Each path below is one point turned by a fixed rotation once a step. After each direction that follows a path, write how fast that rotation turns it, in degrees per step (0 if it stays still).
Each turn is a multiple of 5 degrees from 10 to 175, or 0.
Each row of a path follows its step; steps can be skipped.

step 0: [  0 -15  -1  11  15  -7  -3  22  19  -8 -32   8  -7   4  -9 -16  13   9
  -9  -8   2  10  -3  -2   1 -20   0 -14   1   6   2   0  -3  18   3   6
   2]
step 2: [  5  -6   6  -5   3 -10 -11  -2   5  -7 -10  20   0   5  -4  -8 -13  10
  13  17  11   7 -14 -18   8   1 -31  -3  14  10  -4  -2   8  12   6  24
  12]
step 3: [ -5  26  -5 -11   1 -12  -7  19  17   3   5  -1  24  -3  -9  -8  10 -15
 -14  15   5 -14   1   4  -3  -8  -5  12  23   8   9  -6  -9  13   6   5
   3]
step 6: [-17 -10  20 -11 -12 -13  -5  21  20  10 -10 -20   7   0  -7   8   4  -8
  -8  -2  -6  14   7 -11  -2 -10   2 -22  -3  -6 -19  10 -10  -1   6  12
  -8]
step 8: [-13   0  15  -5  -2 -10 -10  -9   3   3 -19  31  18   1  -8 -10   3  -4
  -4  -4 -22  14  17   0  10   3  -8   0  -2  -3 -11  19   5  13   2  11
   8]
step 10: [  4   1   8   3  28   0 -12 -22   6   1  -3  -1   5   7  -5  -1  -7   9
   6  23 -19   1  16 -26  25   2  -7   4   2  -3   1  -2 -10  -4  -9   5
  -6]
step 13: [  5   6   5 -20  13 -11  14   6   3   1  -8   9 -13 -14  15   0 -22  -5
   3   6   2  16 -14  -8  11   8 -22  -1  -3  -9 -12 -15   7  23  -1 -15
   5]
step 16: [-15  27 -14 -11 -11   0 -22   1   9  -2   2  10  -1   8  -2 -12 -13  23
  10  -8 -18   0   6  -9  25   2 -13  -7   0  -6   1   0   0 -14  -4  -9
   6]
step 19: [  7 -10   1  -3   7 -22  -4 -11  14   1 -10  27 -14   0  -2  -5   4  -4
   6  -1  -6  21  -9 -32  10 -16  -5  13  -7   5   4  -5   2   6  -4  17
   7]
Directions:
[  5  -5   6 -10   0   3   0  -3  -1   3  -5  -4   8  -3   2   2   2  -5
   7   2  -2   1   9   5   0   2   1  -1   2   2   2   1  -1  -2   0   2
   1]	20
[-1 -2  5 -3  3  4  0  7  0  5 -1  3 -3  3  4  6  6  2  3 -1  3  0 -6 -1
  4  4  4 -1 -5  1  5 -4  7  8 -3  6 -1]	170
[-8  1  0  0 -2  0 -6  3 -1 -3 -2  4  3  1  0 -1  6 -3  2 -8  4 -2  3  2
  4  0 -2 10  3  4 -5 -8  1 -4  1 -4  3]	85
[ 6  3 -2  2  4  0  1 -6  7  3  5  1  0  3  4  2  9  0 -7  1  0  5  6 -2
  2 -4  2  8  1  3  5  2  0  2  6 -1 -1]	155
[-4  4  5 -2 -6 -5  0 -4  1  3  2  1 -3  1 -7 -2  3  4  2 -7 -6  4  4 -3
 -5 -1  8  1 -7 -3  1  0  4 -4 -4  2 -1]	35

step 2: [  2 -27  13 -11 -10   2 -10 -14  -7 -13  16   5   2   0 -13  -3  -9   1
  -1  12  10 -18  12 -11   9 -15  -9  -7  12  -4  15 -31   5  -4  -3  15
   5]
step 3: [ -5  -1 -20  -2  -1   7  -5   3  -4  -5 -13   1 -14  -1 -10   5  -4   1
  11  -3  -2 -18  -8  11   0 -12  13   2  22 -22   2 -29  21 -10   7  24
  -4]
step 4: [ -7 -11 -14  -3   5  10  -7 -15 -15  -4  -2  13   5 -11 -20   3   8   1
  -9   7  -7 -13   6   2  -4  -6  -8 -12   3   2  11 -10  11 -24  21   7
  35]
step 6: [  4   4  -8  -6   9  -4  13  -6  -1 -14  11  11  13 -13  -3   5   6  -7
  27  20  -7 -18 -11  -8   4  -8  -3  -9  12  13  11 -23 -10 -12   7  21
  13]
step 12: [ -4  -2 -16 -15 -11   6   2   6  17 -18 -25  -6   0   7   5   2 -10   3
  15   2  -9 -12 -10 -12   6  12  -4  -1  16   7   2 -33   5 -20  15   0
  -9]
step 13: [ 10  -9 -12 -20   5  -6   2 -16 -18 -26 -15  -8   2  -1 -18   4   6  11
   5  10   1 -17   5  -4 -12   4 -10 -25  12   8  -4 -10   3 -16  -8 -10
  11]
step 15: [  0  -5 -27 -14  -4  -3  16  -5 -16  -9  10  -5   9  -4   9  11 -18 -10
   5  14   3 -26   6  13   0  17   1 -28   6   4  11 -12   1   1  11   7
   7]
step 17: [ 20 -13   0 -16  -7   5  22  -6 -12 -15   7  18   3  -3   4  15   3   8
  21  -2  13   5  20   3  15   8   1 -15  10  18   6  -7  13 -18   8  -8
   5]
step 21: [  8 -27  -7  -1 -16  15   9  -1   7   1 -12  15  -9  -1  21   1   2  -2
  -2   3   4 -15  -3  12   6  -3  10 -16  12  -4   6 -25   4 -25  22   3
   5]
Directions:
[  2  -3 -10   1   7  -2   7   0  -6  -3   7   4   7   0  -2  -3  -3   0
   2  -4   1  -1  -4   1   6   1  -1   0  -3   4  -5   2   1  -4  -3   0
   3]	160
[ -2   5   0  -6  -2  -4  -6  -2   0   3   3   1   1  -4  -5   4   4  -1
   1  -3 -11  -6   1  -4   5   2  -1   4   5   2  -3  -4   4   3  -2   3
   5]	10
[-3  6 -5  3 -1  1  0 -9 -3 -5 -4  1 -1 -1  1  0 -1 -6  1  5 -6 -2 -2 -5
 -4 -2  9 -7 -4  0 -3  1 -3  1  3 -3  4]	40
[ 0 -3  0 10  6 -4  0 -3  9  3  3  3 -3 -4  0  3  6 -2 -1  2  1  4 -7 -2
 -2 -6 -3  0  4 -2  0 -1  1 -3  2  6  5]	20
[-8  6 -5  5  2  4 -3  2 -1 -4  4 -1  4  3  0  2 -6 -8  0 -2  4 -2 -1  0
 -5  4 -4  4  3 -4  6  1  8  5  2  2 -1]	90
[ 3  2  1  0 -2 -2  5  6 -7  2 -1 -7 -7  1 -4  0  0 -6  4  0 -2 -2 -8  1
 -7  3 -1  5 -1 -1  2 -3 -5 -6 -4  3  3]	115
[ 5 -2  5 -2  3  1  2 -3  0  1  3  3 -5  5 -5  5 -4 -8  1 -2  4  6  3 -9
  5  4  4 -1 -6 -2  0 -5  3  3  0  2 -1]	120

step 0: [-23   1  17  12  -7  -7 -20  11   2   7  -2  12  10 -10  17  -2 -19  -9
  25  -1  -2  -2  -7  -9  -3  10 -11  -6 -19  -6  -4   7  -4   8   0  16
 -13]
step 1: [  5  -7   8   2   6  20   1  -2  22   8  11  -1 -11  -6 -25 -19  -4  25
   7   9  -8   1   0  -5  -1   9 -13 -12  -1   4  22 -16 -14  -2  -8   7
  -1]
step 4: [  7   5  29  22  -1  -8 -11   9  -9  -3  -9   8   1 -11   6 -10  23 -16
  14   4 -17   2  -9   4  15 -13  -9  -4  -3 -14   5   7  -3  -1 -16  -6
 -12]
step 9: [  1   6  -2  33   0  14 -10 -10   3  -4   6 -20  -7 -18   7   8   7  -3
   3 -15 -14  12  -7 -11   3  12 -11   0  -4  -3  14  -5  12   2 -26   9
  -4]
step 10: [ 16   4  10   5  11   7   3  12   5  31  -9   0  19  -8   5  -3 -14  21
  -6  -8 -19   9  18   5 -11  -7   0   7   8   8  -4   1 -14  17  -2  -3
   2]
step 11: [-10 -18 -17   3   8  10  -7   2  15  -3 -14 -10  13   4 -14  10  -8 -10
  -5 -10   6   0   9 -21  25 -10  -6  -1  -9   4   1  -9   3  16  11   8
 -19]
step 16: [ -9 -18   9  -7  -2   8   6   5  14  -5   9   8  -2 -11  -6   3  19  15
  11   6   3  -9  25 -27  10  -7  -8  -7  -2 -15 -12   7 -18   9  15   7
  -6]
step 19: [  0  10  16  23   1   1  -8  -1  -6  -7  -9   1   8   0   6 -11 -15 -15
 -18  -5   9  -6   7  -8 -14 -35  -6   5   4 -12   7  -7   0  15  13  -5
 -11]
step 21: [  3  -4  31  -1   8  -8  -3   1  21  -2   2  26  -5   0  18   9  12 -20
  -1   0  -4  11   9 -12  -2  -2  -4  -8  -3   0 -19   1  -7  17 -14  13
  -5]
Directions:
[-1 -1 -7  2  0  3 -1 -3 -3  2  6  2  0  6 -2  0  2  8 -1  6 -3  1 11  3
  1  0 -6 -1  0 -4 -1  5 -5 -3 -3 -1  7]	170
[ 3 -1  3  1 -5 -2 -2  2 -2  0 -2  9 -9  5 -4  6 -6  0  5 -2  2 -4 -2 -5
 -5 -4 -4 -5  1 -4  4 -4 -5 -3 -1 -1  3]	20
[ 0  3 -3  2 -5 -8 -6 -1 10  0  7  1 -1  1  1  0  3 -3  3 -1  4 -1 -1 -1
  1  1  5  6  4  5  1  5 -8 -2  1 -4  1]	45
[ 0 -6 -1 -9  1  0  4 -2 12 -2 -3  0 -2 -2 -7  1 -6 -4  2  5 -1  4  2  3
 -2  2 -3  2 -4 -3 -3  2 -4 -3  1  3 -3]	70
[ 1  0  3 -5  0  3 -8 -1 -3 -4  2 -1 -4  2 -5 -2 -2 -1 -7  2 -5 -2 -5 -4
  0  1  1 12  3 -4  0  4  6 -2  1 -2  3]	70
[-8 -1  0 -9 -1 -3 -5  4  1 -1  0 -5  9  1 -2  2 -1  5  6 -2 -1 -1  0  0
  0  5  0 -2  5 -5  9 -2  0  4  0  0  2]	25

step 2: [ -1  -1  12  16  10 -13   5  -8  -2 -22   4  -9   4 -16 -12 -14  -7 -38
   0  -9  14 -16   9   8  14 -19  -2  16 -16  11  -1  -2  10   8  18  16
  -5]
step 3: [ 27  -1   7 -28  31  -5   9 -11   0  -8   1 -12  -2  10   9 -14 -12 -11
   0   4   0  13   7  13   5  -1  29  16  10   4 -19  -5   4   9  -3  12
  12]
step 7: [ 16  -3  25 -20   6  13  13  -2 -24   1   1  15  13  -6 -24 -15  -2   2
  -7 -13  17  -8  12   1  23 -10   5   4  -9  -8   2  18  11  -2 -24   6
  -1]
step 8: [ 20  15  30   0 -23  -6  -1  -1  -3  10 -18 -22 -12 -13   0  -9 -12 -17
  -9  -1  18  14 -12 -13  -2  -3  22  16  -4   8  -9   9  -2  -5 -16  -6
 -12]
step 11: [ -2  17  30   5 -11  -8  13   8  -1  10 -24   9   9  -4 -15   7 -20 -12
 -14 -18  -1  16   9   5   4   7  -4  27  -7   5  13  -8  27   5   9  -7
   4]
step 12: [ -1  13  13 -24  -4  -4  17 -19  -8 -11 -14  -4   5  -2  -4  -8 -30  -3
   6   2   7  19  -2   5 -11  13   2 -28  15  17  12   6  12  15 -23   9
   3]
step 13: [  8 -11  18  -5  -1  -5  19 -16  -1  -3  -1  -6  11 -26  -7 -12  17   0
   4  -7  19 -17  -1   0 -22  13 -11   6  15  31   4  -1   8  -7   3  -6
 -27]
step 16: [-11 -18  21 -25 -10  -3  22  -4  -6 -29 -23  -3 -10   3 -16  -2   7   9
  11  -9  -7 -19   5  25  -2   8   2  17 -11  11   2  -5   0  10  -3   6
  -6]
step 21: [-27  -3   9  -9  17  11  18 -24  -1  -4  16   2 -29  -8 -26   6 -15 -10
   2  10   3   5   2  -4  -2  -3  18   1 -11   4 -18   0   3   6 -27  -8
  -3]
Directions:
[-2  1  4 -5  0 -1 -3  1  1 -2  4 -1  5 -7 -2  6 -3 -2  8  0 -5  0 -1  4
  1 -3  0 -3  1 -6 -2  2 -2 -2 -9  7  7]	155
[ 1  7  3 -2  4  2  3  1  7  2  0  5  2 -5  5  0  6  6 -4 -4  1  2  0 -4
 -3  4 -6 -8 -2  0  1  2  6  7 -1  4  1]	55
[ 5  4 -9  0 -5  1  0 -6 -4  3  4 -4  0  0 -2 -7 -3  0  2  1  1 -4 -2  0
  7 -1 -5 -3 -3  3  5  7  2  2  2  4  6]	145
[-1 -1  0  3 -4 -1  1  8  2 -2 -1 -2 11 -2 -2  3  5  2 -3  3  8 -4 -5  3
  2  3 -2  7 -6  1  1  6 -3  4 -3 -2  1]	120
[-3  0 -1 -7  5 -1 -2 -2 -3 -5  2  2 -6  4  6 -4  0  1  1  3  7  7  1  2
 -3  4  2  1 -7 -5  6  3 -3  2 -6 -4  4]	160
[ -6   1  -2  -3  -8   2  -1  -2   2  -2   4   2  -2   2  -1   2   3  -1
   1  -8  -4  -1   0   0   4   5   0   1  -1   1  -6  -3   1   3   1 -11
   9]	70

step 0: [-16  -5  -3  -7   3 -12  12  13   0 -21   7 -12  11  16 -18  15  17 -16
  -8  13   5  -5  16 -17 -17 -13  -8  14 -14  -2   2  11   7  -1  -1  -8
  -4]
step 7: [ -1 -17  -5  -3   5  15  -3 -13   9  10   0  -9  16   2  19  12  14 -27
 -12   5   0  12  -8 -16 -12  -5  -1  15  18 -15   3  11   4  11 -14 -13
   5]
step 8: [  3  -8  -5   0 -10  -4   7 -23 -25 -10  11   1  -3 -15  -5   5   2 -31
  12  19   3   9  -5   2 -25 -23   2  -3  -2   1   7  10   9  -7   5   1
   3]
step 9: [ -8 -14  -3  -7 -20  10  26 -24  11   4  -8 -12  -3   2  -2  21   8  -3
  -6  -7   7  -3   8   4  -7 -19  19  -1   9   7  -9   5 -17  -4   7 -22
   3]
step 14: [ 17 -10   1  14   1  -1   9 -30 -15 -12  16  -2 -14 -15   2  -5  10  -8
  -2   8  -1   9 -11 -15 -13   3  -4  -8 -10   3  -9  25   6  10   2  -5
  11]
step 15: [  1 -11 -13   2  11  -3  33 -17  -1  11 -17 -11   2  -3   3  -1  16 -11
   0  -9  16  -7   1   9  -1 -14   5  -4   3   6  -6  13   6  13   8 -24
 -15]
step 16: [ -1  -2 -16   1  -3 -21  12 -18 -11   6  10  -4  -9   0   5 -16   5 -15
   5  -1   4   1  -8   4  -1  -8  10  -5  13  -9   4  -1 -37  22 -14  -2
  16]
step 17: [ -2 -13  -5  -7  10  -1   7 -14  -4  25  25  -5  -8  13  -9   5  -8 -24
   0 -13   8 -22   3   6  -2 -11   0  17  -4   4   1 -14  -1 -10 -12 -15
  -2]
step 21: [-18  -6  -8   4  13   6  25 -17 -12 -15   6  -4  -9   5  13   8  11 -10
  19  -7   0  -4  20  14 -18 -19   6   2  -2  12  -5   4   7   1  13 -12
  -9]
Directions:
[-1 -4 -2 -5 -8 -7  1 -4  1  3  2 -1  3  3  1  0  0 -2  2 -4  2 -7 -4  7
  5  7 -1 -5 -2  1 -3 -7 -4 -4  0  5  0]	55
[ 1  7 -3 -2  4 -1 -1 -4 -1 -1  6  3 -2  3  0  2  5  1 -1  3  0  3 -1  9
  7 -5 -1 -1 -8 -7  7  4  2 -3  5  1  0]	170
[ 3  5 -1  0 -7  2 -2  1 -3 -4  8  0 -4 -5  5 -3 -1  0 -2 -3 -3  7 -2 -1
  0  5  4 -6  2 -4 -4  7 -8  0 -6  4 -1]	170
[-2 -3 -7  0 -1  3  3  4 -4 -5 -3  3  1 -2  5  5  3 -7 -4  1 -5 -3  3 -5
  4  9 -1  0 -4  0  5  1  5  1  2  2  5]	55
[-4 -4 -3 -1 -2  2 -8  0  5  0 -1 -2  1 -2  1 -8  9  2  4  3 -3 -1  5  5
 -1  2  2 -3  1 -5  4 -2  1  5 -6 -5  5]	120
[-2  4  2 -5 -4  4 -5  3  3 -8 -1  1  4  0  0 -5 -1 -3  1  5 -5 -3 -4 -3
  2 -2 -3  6 -3 -2 -4 -3 -4  3  7 -2 -8]	10
[ -7  -1  -4   5   2   7  -2   3   3   5  -1   2  -1   3   2   4   1  -5
   4  -3  -1  -4   3   2   4  -3  -2  -3   0   2  -5   7   0  -6  -6  -2
 -10]	175

step 4: [  9 -15  11   1 -24   7  17  -6  -2 -23   5  -2 -10   4  -9   9  -1  -4
  -2   4  16   9  -8 -19   9  -1 -10  10  24  11 -23 -25   3   6   7   4
 -17]
step 6: [-13   2  -3   8  10  -2  -3   7   1  18   1 -12 -14 -18  22  24 -23   0
 -17  20   0  10   3  11 -19 -11  23  -3  -8   6  19  -5  -4   3  -5  -5
  -5]
step 7: [  2   4   5 -16 -10  -6  -8  29  20   9   9  -5  -1 -23  -1  27   5  -3
  -5  11  13  -9   6   2  -1  15  -5   0  13 -11  -3   3  12  17  16  11
 -25]
step 10: [  4  13  19   9  19   1 -13 -17 -17   5  -3  -2  -6   1   4   9  -1 -17
  -6   5  -2   2   8   1 -18 -15  13   1   0   7  -5 -11   1  23  15  18
 -34]
step 13: [ -1  13  -7  -9  -1  27  -3  -2 -18  11 -28   3 -14 -19   3  18 -26 -18
   4   4   1  10  21   9 -15  17  -7   9   4  -1  -2   6   3  -2  -6  -5
   1]
step 14: [-27  15  14   7  13 -11   4   3  -8   6  -4  -1   5  -3   3  25  -8  20
  12  10  17  15  -3  21  -5   8  -5   8  10  13 -17   8   9  26   5   4
 -10]
step 17: [  0   4   0 -18   4   6  18 -22   5  20  -6   9  -5  -3  22   9 -10   3
 -27  21   9  -1  17  21 -17  -5  16  10   2   4   5 -10  -9  -6  -4   9
 -13]
step 19: [  1  -8   3  11 -23  -1  12   3   2   5  -9 -10   6 -29  -4  17   7 -15
  19 -18  19  15 -18  -3  11  10 -16  -6   9  12  12   9  -2  14   3  -1
 -13]
step 21: [  0  12   4   6  15  -9  -3  -1   1   2  -9  -3   5  20   0  18 -11 -20
   4  20 -11   3  33   6 -12   6  30  10   4   6 -13  -7   7  22   0   7
  -5]
Directions:
[  3  -3   7  -6  -3   2   2  -3  -5  -3   4  -3   0   3   5   0   1  -2
 -11  -2   1   2  -1  -4   0  -2   5   3  -7   5   2   0  -1  -1   6   4
   4]	60
[ 1  2  1  2  3 -1 -9  2 -3 -2 -4  0  0 -5 -1 -1  1  5 -4 -2  1  0  2 12
  3 -9  1 -4 -2  8  1  1  2  4  4 -5 -1]	90
[ 0  0  9 -4  6 -2  3  2  4 -3  0 -4 -4 -3  5  4 -6  6 -1 -1 -6  0 -3  2
  1  1 -6  2  6  0 -2 -5 -1 -7  0 -5  2]	35
[  3   4  -2  -6  -2   1  -2   2   0   2  -2   2  -2   8   0   2   3   3
  -2   0   7  -3  -4   6  -6   1  -1   0   4   1 -12  -4   2  -2   1   7
  -2]	110
[-4  5  1  0 -2 -1  0 -5 -7  2 -6 -3 -5  2  7  0  0  5 -1  2 -9 -4  7  0
 -7  2  5 -2  3 -1  0  4 -1  3 -6  2  1]	95
[  0  -5   1   3   5  -1 -11  -3  -2   9   2   4   5   2   4   4  -3   5
   2   2   1   4   4  -2  -5   6   0   1  -2   0   1  -4  -3  -2   7   1
   0]	95
[-6 -4  5  0  1  6 -2 -1  5  0  1 -4  3  0 -5  4  4  3  0  6  2 -7  5 -3
  4 -5 -2  1  3 -1 -5  0 -6  8  0  4  5]	100
